In the rows, zero is written as 128.
Where one turn sends some rows of the set: a few examples, then the rows asked
z397: [167 129 138 100 158 127 145 132 147 154 121  71 115 115 145 160 107  94
 127 122 123 121 130 143]
z650: [164 132 135 108 162 120 160 137 146 152 143  75 117 114 127 145 107 120
 129 127 140 121 117 158]
z344: [115 122 128  99 161  94 132 157 150 118 114 129  99 119 140 149 114 115
 103 135 111 134 136 145]
z526: [151 144 118  81 152 132 143 147 134 115 122  90  87 127 155 175  92 130
 130 136 120 130 146 160]
z147: [131 120 137  98 158 112 138 165 135 122 119 142  95  99 128 163 108 129
  91 125 135 123 137 158]
z127: [143 143 126 104 157 127 158 121 157 125 134  98 105 135 122 142 114 135
 124 128 111 137 109 182]
z129: [136 130 137  96 138 141 123 127 124 142 126  90  96 127 117 175  87  99
 126 110 109 141 143 127]
z59: [131 118 154 104 151 123 146 132 144 135 103 152 112 118 101 156 109  93
 121 121 133 131 125 152]
z610: [170 148 126  80 161 142 131 147 150 117 125 105 116  89 118 158 104 132
 110 124 142 131 140 174]
z473: [162 135 131  92 164 128 156 134 141 160 131  76 109 127 151 161  86 125
 137 126 135 120 128 149]
z329: [141 127 138 103 151 117 141 134 148 135 111 156 104 119 124 153 112 145
 102 113 126 123 122 157]
z680: [141 137 127  91 145 100 125 135 152 113 111 142 102 127 142 151 112 145
 123 130 121 129 137 139]
z363: [113 122 139 106 151 101 153 133 143 122 118 136 102 139 112 145 106 104
 142 142 129 139 127 146]
z972: [123 122 140  87 157 120 141 157 128 126 108 141  97 118 123 173  83 105
 132 139 146 132 152 145]
z510: [133 138 129 101 147 129 135 133 135 134 158  93 116 110  83 147  92 128
 123 120 138 146 128 148]
z649: [139 133 134  91 150 138 112 133 138 139 133  93 123  99  94 156  93  99
 113 111 125 149 141 133]
z966: [128 137 129 100 140 134 144 125 120 143 148  94  94 136 108 164  79 132
 137 120 124 140 130 141]
z922: [141 125 139 100 164 139 141 138 150 131 107  95 102 113 131 162 114  90
  98 119  95 135 124 171]
z808: [165 134 131  89 173 127 141 143 153 153 131  75 128 102 131 149  96 109
 119 124 142 127 131 151]
z364: [137 138 134  82 154 118 134 137 146 121 114 149 119 118 108 152  91 126
 143 135 156 138 142 143]

z650 goes to z808
z344 goes to z680
And these:
z972 goes to z363
z649 goes to z129
z610 goes to z922

